128 stands for zero in the data rows.
Here are some points:
[188 136 101 123  20 170 108 104  59 113  40  46 152  42  93 139 104 192
  74  74 112 173  86 119  37 134]
[106  85 193 151 157 122 114 145 134 126 102 107 111 109  51  99 122 150
  90  93 126 163  90 144 145 140]
[151 174 128 107  96 164 179 127 108 147  93 135 165 170 208 202 157  95
 175 162 131 110 125  80 144 157]
[ 44  50 157 181 180  79 109 126 186 114 187 127  64 106  39 109 132 120
 157  98  86 135 123 153 150 138]
[ 65  92 159 146 145 117 105 164 185 159 139 140 120 133 109  89 131  81
 148  96 139 147 130  81 113 132]
[215 199 190  59  82 147  80  96   4 125  88 112  96  69  76 163 123 178
 130 108 109 121 126 150 142 127]
[ 67 104 112 156 151 120  76 134  87 159 166  86  27 117  37  77 112  98
  93  56 120 158 142 126 126 115]
[115 138 143 103 125 105 155 128 110 105 105 147 129 133 158  82 149 153
  99 147 142 149 118 132 117 130]
[ 94  38  76 220 160  64 108 136 167 114 144  37 102  85   0 116  24 137
  51  62  92  88 110 149 117 132]
[155  98 119 137  63 149 132  90  82 108  84  59 128  74  76 116  81 196
  75  82 105 126  86 140  74 127]
[242 224  66  82   0 202 157  92  40 130  34  85 212 118 224 214 118 135
 131 164 123  97 129  74  59 119]
[129 204  76 103 152 159 160 142 177 109 222 194 123 186 250 190 208  43
 193 228 128 175 196 127 153 109]
[152 229  92  92  64 124 119 111  89 159  85 141 177 128 229 195 155 114
 163 161 142 128 139  75 119 119]
[104 125 176 116  81 159  92 131 120 129 117 112  99 121 129  87 107 142
 166 102  83 104  93 104  92 113]
[ 83   0 238 160 232 153  88 109 120 118 191 113  18  85   0   9  54 195
  82  20  56  54  79 218 134 106]
[ 36  25 154 183 232  98 117 155 214 105 216 123  22 149  22  72  90 110
 125  85  73 105 119 153 157 115]
[ 96  87 114 177 128 106 181 145 176 125 116 130 173 174 122 108 154 115
 110 141 136 108 131 131 140 170]
[108 214 102  93 168 133 156 141 151 161 197 239 183 193 241 168 219  24
 159 241 189 165 213 106 171 121]
[101  80 155 169 100 100 117  91 106 145 123 100 169 131  71  99  93 181
 141  95 126  75 141  93 128 157]
[ 82  71 144 157 183 116 115 157 179  99 230 133  57 102   0  30  99 119
  87 150  91 120  97 208 128  88]
[168  96  98 104   0 171 126  62  44 183  32  27 179 117 151 163  49 179
 100  43 109  35 126  41  50 143]
[188 147 193 110  93 194 125 106  48 152  94 127 173 128  98 140 104 170
 118  91 155  82 119 142 136 115]
[178 219 136 106  64 169 164 125 130 128 110 155 214 157 255 209 186  74
 189 191 159 152 160 101 154 126]
[ 73  64 161 109 125 127  92 130 134 159 134 120  71 115  54  79 129 129
 147 117  57  98 130 110  94 150]
[148 127 132 126 113 137 125 117 115 148  90 100 143 124 143 147 124 135
 122 113 132 130 111 114 138 139]
[ 91  57 169 132 173  93  75 122 154 119 177 119  28  77  27  57 106 168
 123  55  97 115 149 191 135 133]
[150 221 120  96  60  88 105 123  77 175  49 122 177 137 255 151 155 123
 136 121 180 151 144  50 157 136]
[138 188 113  93 103 114 152 124 110 117 101 163 153 154 221 132 162 137
 111 167 174 160 148 113 131 124]
[156 103 120 138  89 197 171  98  76 101  48  89 143 147  76 138  98 188
 114 116  69  53  66 126  90 129]
12 more points follow, each with its number after it:
[ 75  62  78 213 206  65 133 136 148  82 141  92  78 126  49  86  86 175
  70 112  85  93  94 178 141 116] 0
[ 62  76 137 161 211  99 112 131 185 108 174 165  76 131  72  92 146 148
 144  96 140 177 117 145 133 135] 1
[ 58  83 203 140 156 127 140 130 121 141 160 117  72 153  46  68  56 132
  89  40 146  91 129 129 141 128] 2
[184 202 112  96  61 171 153  85  76 140  96 139 208 157 219 202 153 141
 177 163 149 104 148  96 122 128] 3
[ 61  96 156 119 196 101 126 106 163 128 211 180  87 144 112  99 140 119
 135 120 151 168 172 139 143 108] 4
[112 172  92 140 172 124 129 120 132 132 177 183 143 145 136 135 182 114
 162 186 120 124 146 162 152 111] 5
[213 135  95 127  35  98 120  68  39 134  27  70 196  78 101 165  90 222
 106 128 112  66 115 118  93 169] 6
[116  89 196 132  88 139 138 112  62 147  75  78 114 133  47  76  34 179
  76  15 152  59 105 101 107 132] 7
[136 104 149 131 100 117  88 101 106 127 101 116 113 103  88 105 137 177
 149  89 102 114 127 148 120 140] 8
[131 136  85 181  90  61 158 107 125  83  84  56 152 111 186 159  88 153
  96 133 109 104 106 128 126 118] 9
[141 189 126  68 121 102 127  92 104 144 135 188 134 101 178 155 146 152
 147 156 151 160 150 118 118 123] 10
[144 124 161  99  80 120 110 139 106 150  70 116 133 107 124 124 124 134
 136  96 114 103 128 104 109 165] 11
Which three of these numbered points are nearest to each point below, ignoring the 2 directions in which the first points spread most? Their numbers follow each, nearest first.
[124 107 145 118 114  99 101 105 121 131 139 112  78  90  93 102 117 159
 129  75 115 126 161 158 131 143] > 8 4 10
[ 83 159  51 189 209  63 170 150 176 100 180 151 114 178 206 154 164  94
 116 197 149 155 159 156 185 114] > 0 9 6
[ 77  32 138 159 162  98  86 108 144 119 173  86  31  74   0  59  71 183
  79  19 106 130 128 163  95 120] > 4 1 10
[150 173 142  84  73 177 133 144 126 180  91 161 156 134 182 162 172  63
 161 117 173 146 158  99 112 152] > 11 8 4
[193 253 168  56 100 138 109 106  32 134 153 161 101 110 178 210 185 123
 182 160 140 159 184 145 179 127] > 10 8 5
[ 80  17 181 137 167 140  79 102 101 120 156 122  38  94   0  47  98 211
 111  49  59  90 126 173  96 143] > 8 3 4
[106 102 190 101 196 190 113 158 129 153 145 175  73 157  63  91 128 102
 115  93 139 136 117 151 154 101] > 2 7 4
[141 116 150 132  48 150 101 129  97 161  28  89 181  92 109 120  85 139
 110  63 139 117  84  43  68 144] > 11 1 7
[116 171  87 132 176 130 127 119 129 126 188 188 127 155 139 134 185 123
 169 182 118 127 142 161 140 117] > 5 3 8
[127 139 105 139 156 128 117 116 102 123 147 148 127 126  82 118 148 157
 146 151  99  94 116 164 128 115] > 5 3 8
[ 96  76 100 192 137 103 129 128 168  90 147  60  75 134  88 132 115 133
 120 109  84 153 102 139 139 131] > 9 0 1
[128 142 101 148 131 112 135 109 123 120 106 143 156 142 167 153 154 160
 152 103 167 180 117 111 118 137] > 1 4 8
[125 111 119 138 140 130 134 115 123 112 103 134 140 127 114 132 136 171
 138  90 146 161  98 121 110 135] > 1 4 8
[209 255  58 100 103 173 216 137 105  92 103 122 177 167 255 240 109  82
  87 193 171 134 140 112 127  68] > 0 9 5
[132 187 116 104 211  75 139 151 157 131 183 216 152 130 174 118 160 100
 101 211 189 182 142 168 177  89] > 10 5 4
[109 188  92 136 170 104 155 138 173 124 172 205 160 178 238 180 207  86
 178 167 202 233 164 120 174 137] > 1 4 8
[125 122 133  97 150 144 133 131 103 142 138 166 143 105  80  93 117 130
  81 157 124 102 118 141 117 116] > 5 3 10
[126  93 125 155  95 140  80 119 124 128 110  82  89  81  72  89 117 165
 119  55  95 142 111 145  88 144] > 8 1 11
[ 79 171  86 130 191 117 132 140 128 141 214 186 128 186 212 148 171  85
 155 181 183 195 178  97 165 114] > 4 1 3
[ 79 145 130 116 148 101 102 122 148 133 162 159  80 113 133 131 153 114
 149 134  93 132 137 120 143 109] > 8 10 11
[ 68  40 171 125 144 127  98  94 138 122 182 128  38 104  13  70 130 157
 146  88  65  88 152 167 116 145] > 8 3 11
[195 196  93  73  82 167 116 117  68 152 101 157 198 131 200 168 171 120
 132 207 154 134 155 112 102 124] > 5 3 8
[ 95 121  91 155 123 115 138 135 195  99 192 152 123 131 185 122 187  95
 150 180 126 176 179 144 137 137] > 8 1 3
[ 14  83 107 156 212  10  67 103 188 104 209 167  41 100  86  26 162 186
 149 145  85 157 150 156 136 120] > 10 8 1
[199 166  92 127  67  93 136  84  80 129  78 105 202 109 174 187 141 166
 144 178 127 115 152 121 128 166] > 6 8 5
[124  96 117 141 145  69 114  88 115 123 129 112 112  99  55 126 121 192
 119 139  90  94 126 159 127 156] > 6 5 8
[ 75 125 160 104 147 167 126 166 191 128 183 159  70 163 173 115 178  50
 170 166  90 156 142 101 141 143] > 11 8 3
[149 186 139  77 122 164 156 117 111 165 136 156 167 189 234 187 103  81
 164 140 183 102 164  67 134 100] > 2 7 3
[167 220  85 140  83 136 147 127  89 159  73 174 216 156 220 198 186 112
 156 172 167 131 138 115 133 138] > 5 3 8
[136 110 196 133 156 174 116 113 117 127 179 146 100 128  35 102 115 139
 131  87 121  86 129 182 164 113] > 3 5 8
[ 63 143  81 116 138 116 143 117 190 161 218 162 114 195 255 170 173  32
 188 144 153 149 228  71 154 129] > 4 3 11
[ 58  88 160 141 218 110 117 125 181 114 219 179  70 163  87  95 149 125
 170 143  93 123 166 167 158 126] > 3 8 5
